(in the rows, 128 means zero)
Each path is a new rotation, seen through one point. The rows after it are directions, each followed by how far the rotation turns it, in degrees per step (0 if it stays put).
Each turn is a multiple of 5 degrees from 10 to 175, or 0.
Each row of a path follows its step; steps can be skipped.

step 2: [129 131 118 134 131 117 134 120 132 135 115 135 119 129 126 123 143 135
 145 129 120 130 121 137 138 131 132 138 121 134 119 121 127 141]
step 3: [122 126 123 137 135 127 126 131 137 112 139 121 130 120 121 123 135 136
 123 128 127 127 140 134 140 141 122 120 126 110 137 119 125 117]
step 4: [128 130 118 121 124 136 124 121 133 126 120 132 141 134 129 144 113 126
 112 122 131 124 134 122 134 130 120 119 123 139 118 133 144 128]
step 5: [135 119 135 126 140 124 129 134 121 126 130 139 117 132 140 120 131 114
 125 134 133 130 122 126 109 120 134 110 121 135 129 127 129 133]
step 6: [118 129 138 133 136 137 132 133 115 129 132 116 130 128 124 121 129 127
 138 118 133 129 137 132 122 118 122 145 135 135 132 146 121 126]
step 7: [130 143 134 125 101 118 126 128 144 128 117 124 128 125 133 131 137 137
 128 132 125 130 125 137 117 127 133 144 128 128 129 125 129 130]
step 8: [130 125 123 130 126 125 126 133 130 143 128 123 119 115 128 120 125 131
 129 132 111 127 123 111 143 139 137 119 125 121 130 126 120 114]
step 10: [132 119 131 126 135 134 138 117 119 118 115 144 127 127 130 143 121 126
 127 130 141 130 121 140 123 124 129 125 124 127 127 113 119 116]
step 12: [123 130 142 147 121 121 132 124 142 124 138 130 130 124 132 128 132 132
 127 112 128 145 137 123 124 131 129 129 131 123 118 133 135 140]
step 14: [130 121 118 115 130 141 121 143 119 130 131 127 123 132 130 118 136 139
 128 119 119 111 125 138 122 131 138 122 124 130 116 130 139 126]
step 16: [140 129 127 117 120 134 136 133 130 131 135 132 128 140 138 135 122 118
 125 146 131 144 132 122 134 126 126 147 127 129 134 133 125 120]
[129 126 128 133 127 127 126 128 131 122 126 127 120 128 131 131 130 128
 128 128 133 127 121 124 131 126 129 127 126 130 131 128 125 127] | 140
[130 129 128 133 135 129 129 133 125 132 126 130 130 134 134 130 130 131
 130 128 127 132 127 126 129 126 127 127 131 129 130 126 127 131] | 95
[129 123 124 127 129 133 121 131 132 132 130 127 128 124 126 126 125 128
 128 129 130 130 131 129 131 121 124 130 128 128 130 128 125 128] | 145

step 0: [126 133 126 127 119 125 131 136 117 142 122 123 129 128 122 121 142 120
 133 125 141 128 132 119 115 118 123 130 116 138 138 136 123 127]
step 4: [126 118 129 137 129 131 114 139 126 137 124 141 124 124 121 119 121 126
 130 128 139 125 119 128 125 121 135 134 143 129 137 126 125 113]
step 5: [116 132 134 133 113 124 130 121 125 131 135 122 115 136 131 109 139 131
 131 122 137 125 131 125 120 132 124 144 138 129 129 127 135 126]
step 7: [124 127 127 129 139 138 132 138 118 152 127 126 134 117 114 118 137 128
 124 128 131 118 133 127 128 128 130 122 142 125 131 126 128 128]
step 8: [113 135 134 125 123 146 116 125 128 132 131 123 137 122 143 114 136 131
 128 127 127 130 129 134 123 132 125 136 132 132 133 124 117 123]
step 9: [130 119 132 133 125 122 113 130 125 123 122 121 133 113 119 119 134 116
 136 127 131 137 115 123 123 133 130 138 131 140 129 124 121 138]
step 10: [119 120 122 124 129 120 131 143 119 134 131 131 133 138 124 115 138 116
 134 131 133 119 122 118 117 125 124 127 138 125 138 135 131 122]
step 11: [123 128 134 127 115 124 122 127 133 147 128 128 126 126 132 125 134 132
 121 129 135 125 138 117 122 116 127 141 121 126 141 120 118 120]
step 12: [122 122 130 132 124 131 123 125 138 137 131 113 125 120 122 115 128 116
 117 121 136 128 128 121 130 141 143 126 131 132 133 122 134 139]
step 15: [117 115 133 145 127 132 117 129 123 128 131 126 118 129 133 117 137 123
 134 115 136 129 124 130 121 123 135 131 136 143 136 128 137 128]
step 16: [135 132 127 123 132 122 131 122 114 138 130 121 126 125 124 110 144 124
 125 126 131 126 122 117 119 127 124 148 124 127 129 136 132 124]
[123 125 126 128 131 129 125 129 130 126 133 130 130 133 135 123 123 126
 128 127 124 125 127 128 128 129 130 125 124 128 129 131 128 127] | 160
[128 130 127 127 126 131 131 125 131 132 125 125 127 128 125 124 124 131
 122 124 125 128 129 127 126 128 125 121 128 129 127 130 123 131] | 65
[126 132 128 130 119 126 124 131 128 130 130 126 127 125 128 131 127 128
 133 126 128 127 127 131 131 129 128 126 120 130 130 128 129 132] | 125
[126 127 129 121 133 130 125 129 127 127 127 127 131 127 126 130 133 126
 131 127 123 127 130 129 124 127 123 129 125 131 129 127 125 133] | 40
[129 129 128 126 129 130 129 130 132 133 129 127 125 126 127 129 128 127
 132 129 126 123 121 131 127 127 125 129 129 120 127 131 126 124] | 115
[133 127 123 128 126 129 131 122 125 128 127 125 131 127 126 126 129 121
 130 131 126 130 125 128 127 126 132 127 126 128 127 134 131 129] | 110
[126 128 130 132 128 124 136 134 127 130 131 128 132 127 127 132 127 127
 128 130 123 127 130 129 125 123 132 127 129 130 129 128 124 128] | 100

step 0: [119 131 136 129 131 137 117 120 121 135 133 130 109 119 135 121 118 126
 121 136 133 120 125 125 133 115 113 119 131 111 133 120 120 144]
step 3: [126 124 132 120 120 134 124 121 117 116 118 119 130 134 121 116 131 119
 114 111 116 130 146 126 120 127 144 128 128 140 131 129 115 137]
step 4: [127 123 125 126 125 122 157 127 117 136 119 127 143 130 133 116 123 122
 127 130 117 114 116 124 133 130 110 116 126 124 126 133 127 131]
step 5: [138 125 126 132 116 128 135 140 131 130 112 138 109 128 130 144 137 132
 122 142 126 124 130 127 132 129 143 131 122 118 111 128 118 126]
step 7: [123 138 135 127 132 127 124 130 139 135 110 125 119 125 131 128 132 122
 118 117 136 130 118 146 127 117 126 134 150 137 132 144 132 137]
step 9: [139 135 117 122 120 127 126 116 130 118 127 122 136 134 112 128 146 134
 110 130 126 131 125 120 114 149 135 125 134 124 131 129 123 129]
step 10: [136 124 145 125 119 108 134 122 131 135 122 127 137 133 135 130 106 135
 131 129 122 118 138 136 122 142 120 121 125 135 137 124 115 130]
step 11: [140 118 122 122 119 131 141 128 128 147 131 126 113 118 126 129 131 107
 118 134 110 137 128 132 137 120 138 130 127 141 125 127 121 127]
step 13: [125 135 131 152 120 115 119 123 133 131 118 127 122 128 117 128 137 137
 133 128 137 139 117 134 120 114 132 144 133 124 124 127 112 131]
step 14: [125 112 129 121 139 123 111 129 144 128 127 132 136 133 135 118 125 112
 142 118 117 133 120 133 110 134 124 130 129 122 130 134 136 117]
step 16: [135 118 131 132 139 129 121 125 109 141 128 122 143 127 133 141 128 132
 129 133 136 122 125 130 122 141 136 110 124 132 132 108 115 130]
[129 126 127 127 130 133 130 123 130 128 124 133 134 128 127 129 127 130
 126 126 129 132 132 125 126 130 128 123 130 132 133 126 127 126] | 55
[123 127 127 128 129 127 124 126 128 130 126 126 129 129 126 126 126 134
 127 121 126 132 126 127 125 129 132 131 127 125 127 131 135 130] | 60
[131 127 131 127 126 127 125 132 127 127 124 127 131 124 130 127 135 127
 122 128 131 133 132 131 131 129 133 130 127 128 126 132 128 127] | 175
[125 129 132 126 124 129 131 128 130 131 133 124 129 130 124 126 130 132
 126 127 121 129 131 128 133 128 127 128 125 130 130 127 124 126] | 45
[135 133 129 126 122 130 128 126 130 126 128 128 127 127 134 128 125 131
 131 124 127 130 126 130 125 129 128 132 127 126 129 126 128 122] | 90
[132 130 123 131 128 133 128 133 128 129 130 125 127 133 125 132 128 128
 127 128 127 130 136 127 128 131 127 128 130 124 125 126 131 127] | 110

step 0: [127 130 125 133 137 115 119 149 117 117 133 130 130 130 119 134 129 127
 122 118 113 123 134 138 118 130 120 126 126 132 119 123 138 134]
step 1: [138 140 125 123 131 124 130 117 131 126 140 145 127 134 117 124 134 124
 132 123 134 140 126 108 129 130 137 119 124 135 137 126 119 130]
step 3: [110 124 134 142 122 119 125 121 134 127 126 136 127 136 116 127 138 147
 129 117 137 119 129 124 138 130 140 133 135 126 130 131 126 126]
step 4: [129 131 125 130 141 131 125 138 129 123 123 119 123 143 112 127 118 124
 129 123 113 129 133 135 124 119 117 117 126 145 120 134 135 131]
step 8: [122 129 122 122 128 133 116 125 136 118 127 121 133 141 122 125 112 125
 134 115 120 118 136 134 136 129 115 122 119 136 136 139 132 121]
step 10: [135 136 121 129 136 128 125 116 133 107 121 133 125 123 119 142 125 128
 120 120 114 125 115 136 119 134 133 120 125 121 125 119 129 123]
step 11: [130 124 137 128 129 125 125 115 123 125 133 122 112 123 128 119 130 133
 124 127 124 145 132 112 143 121 131 139 122 137 125 133 115 131]
step 12: [115 133 129 123 131 131 124 122 127 116 137 126 126 137 132 132 118 119
 121 113 129 110 139 139 130 130 119 135 138 120 135 138 133 122]
step 14: [128 143 134 116 135 133 132 114 129 110 131 132 125 131 118 137 120 123
 124 128 131 138 126 129 117 132 121 106 124 127 124 125 133 131]
step 15: [127 125 138 133 119 117 122 124 136 117 131 122 132 124 129 125 124 127
 116 134 121 139 120 110 142 131 135 146 129 132 130 128 124 117]
step 16: [117 127 134 130 140 128 120 129 132 123 129 130 116 133 123 127 122 131
 117 109 133 121 144 139 126 127 132 127 138 113 115 132 125 131]
[134 130 127 126 127 123 128 124 125 130 134 129 129 126 129 128 131 127
 130 127 130 123 133 128 128 129 122 129 127 126 132 130 127 132] | 65
[127 130 122 124 125 126 131 132 124 125 125 125 133 127 125 132 128 129
 127 130 129 128 131 127 126 130 129 123 130 134 129 128 131 131] | 80
[129 130 127 131 125 131 128 126 129 133 130 131 129 128 128 130 135 126
 125 129 129 131 131 128 136 131 130 130 129 134 125 125 130 128] | 175
[128 127 130 124 132 131 126 126 127 131 125 130 128 130 128 130 128 125
 121 126 132 121 127 127 129 131 130 121 127 128 128 129 127 128] | 175

step 0: [136 126 142 113 131 124 138 132 129 127 126 128 128 119 139 119 132 137
 119 139 122 132 117 131 123 134 139 139 142 117 116 121 146 113]
step 3: [134 124 134 126 130 123 135 129 128 133 138 143 136 132 149 121 144 145
 118 121 125 133 124 117 127 135 145 118 135 124 118 119 139 133]
step 4: [144 135 119 127 126 129 133 142 134 134 131 144 133 128 130 127 148 139
 128 122 127 134 134 126 131 123 144 111 140 116 125 137 135 114]
step 5: [143 135 131 113 131 129 131 130 136 138 143 149 123 134 139 138 134 123
 136 125 132 115 118 127 122 125 141 120 129 123 133 137 135 111]
step 6: [134 130 128 115 125 115 139 132 117 132 140 140 123 133 132 120 141 128
 130 120 120 121 110 132 117 129 151 124 116 135 134 130 141 129]
step 7: [132 132 117 121 118 118 129 139 121 139 129 139 114 136 125 124 154 132
 129 127 122 132 120 144 117 124 128 119 130 116 127 131 138 134]
step 9: [133 132 116 126 123 135 132 137 130 118 131 142 120 123 134 116 132 135
 117 137 142 122 117 125 115 122 140 127 111 132 124 136 148 134]
step 10: [130 123 125 123 118 139 138 131 129 120 129 130 119 135 121 126 143 128
 118 139 130 129 113 131 126 127 134 135 131 110 125 139 156 128]
step 12: [135 130 129 127 129 129 137 133 130 122 145 140 132 120 119 135 138 139
 114 137 142 137 109 128 108 130 123 128 114 125 131 121 127 130]
step 13: [132 121 135 125 134 128 126 134 128 129 136 127 130 128 123 130 139 139
 108 133 135 131 111 127 121 128 136 126 129 108 112 107 142 126]
step 15: [129 143 132 123 130 135 128 130 145 133 150 133 132 128 133 136 138 117
 111 135 136 136 119 132 121 132 134 126 122 136 122 131 134 108]
[123 132 129 131 124 129 124 126 134 127 128 126 130 132 134 126 129 131
 124 128 130 129 130 128 130 128 127 127 129 130 129 134 132 132] | 55
[126 127 132 131 133 131 130 127 132 128 132 130 131 128 126 131 127 130
 125 123 129 132 127 125 129 128 132 126 130 123 134 126 125 129] | 35
[128 130 130 129 127 118 127 128 126 128 127 125 129 130 128 129 132 132
 128 127 129 126 123 130 126 128 123 128 128 127 132 125 124 132] | 70
[127 129 130 131 128 128 134 126 128 126 127 128 126 134 128 129 131 118
 124 125 125 127 128 130 129 131 128 130 126 130 131 128 129 127] | 80
[129 133 130 129 131 136 125 128 126 126 128 123 131 129 122 126 129 125
 127 130 131 130 122 129 127 128 127 130 127 128 123 127 126 131] | 20
[122 125 128 124 123 131 132 130 127 123 128 124 128 131 128 123 131 133
 128 126 125 127 129 129 128 127 132 129 129 125 125 123 127 128] | 110

step 0: [136 120 127 124 122 147 125 139 125 126 133 120 141 122 128 128 135 141
 120 131 127 113 125 130 146 133 134 149 132 133 133 139 128 127]
step 3: [116 120 129 142 122 138 133 131 131 134 120 126 140 135 140 127 134 127
 121 124 133 123 110 125 132 150 128 134 120 118 141 124 137 137]
step 4: [134 141 130 129 130 135 133 130 135 136 130 116 128 131 128 133 124 120
 131 118 118 143 140 134 122 134 135 114 115 122 139 123 151 121]
step 5: [123 114 128 108 123 143 127 129 140 139 120 128 124 119 130 130 113 117
 125 130 138 126 123 141 127 127 134 123 142 118 121 120 135 122]
step 6: [117 134 127 131 117 126 107 123 128 122 136 128 129 123 133 120 121 122
 124 137 135 140 122 138 126 150 143 138 125 130 140 130 122 125]
step 7: [130 129 124 121 117 125 133 139 132 124 149 126 113 132 121 126 131 134
 118 135 134 144 125 132 114 115 135 122 122 138 129 133 144 123]
step 8: [135 126 121 113 119 138 124 135 130 112 121 146 123 129 123 119 148 122
 134 135 139 120 122 135 141 128 130 131 136 126 123 129 139 130]
step 11: [141 127 123 125 122 148 124 116 127 141 116 120 129 118 121 130 141 127
 125 131 129 114 112 123 138 140 124 127 130 132 131 145 127 124]
step 12: [130 126 122 138 136 139 118 133 125 123 128 118 130 126 127 135 111 129
 128 115 114 124 129 137 124 133 127 138 110 146 122 141 137 117]
step 13: [131 117 152 129 123 147 140 126 132 127 134 132 128 133 111 132 119 114
 123 135 119 129 119 132 127 118 129 136 125 129 118 120 124 128]
step 16: [135 124 133 115 122 133 144 121 132 138 134 126 130 132 130 123 125 115
 138 141 130 119 138 140 126 134 135 134 139 113 126 119 146 134]
[124 127 124 128 134 130 127 129 128 126 121 130 128 131 132 127 126 129
 125 132 126 130 128 132 126 132 124 131 132 129 126 132 126 128] | 115
[127 124 129 128 127 130 124 127 125 123 129 121 124 130 126 129 126 130
 130 130 128 133 124 128 132 124 131 132 130 133 126 128 127 128] | 60
[130 130 129 126 130 126 127 125 127 129 127 132 125 127 125 125 129 127
 130 129 131 125 123 131 128 127 122 128 123 136 127 129 127 123] | 25
[126 126 129 127 126 133 127 128 124 132 126 128 127 125 132 125 135 123
 131 132 126 130 130 128 127 122 126 125 130 126 124 128 128 127] | 125
[128 129 130 131 125 133 130 127 129 129 124 128 129 128 127 135 127 131
 132 124 132 133 127 130 125 131 125 128 124 126 125 127 125 126] | 40
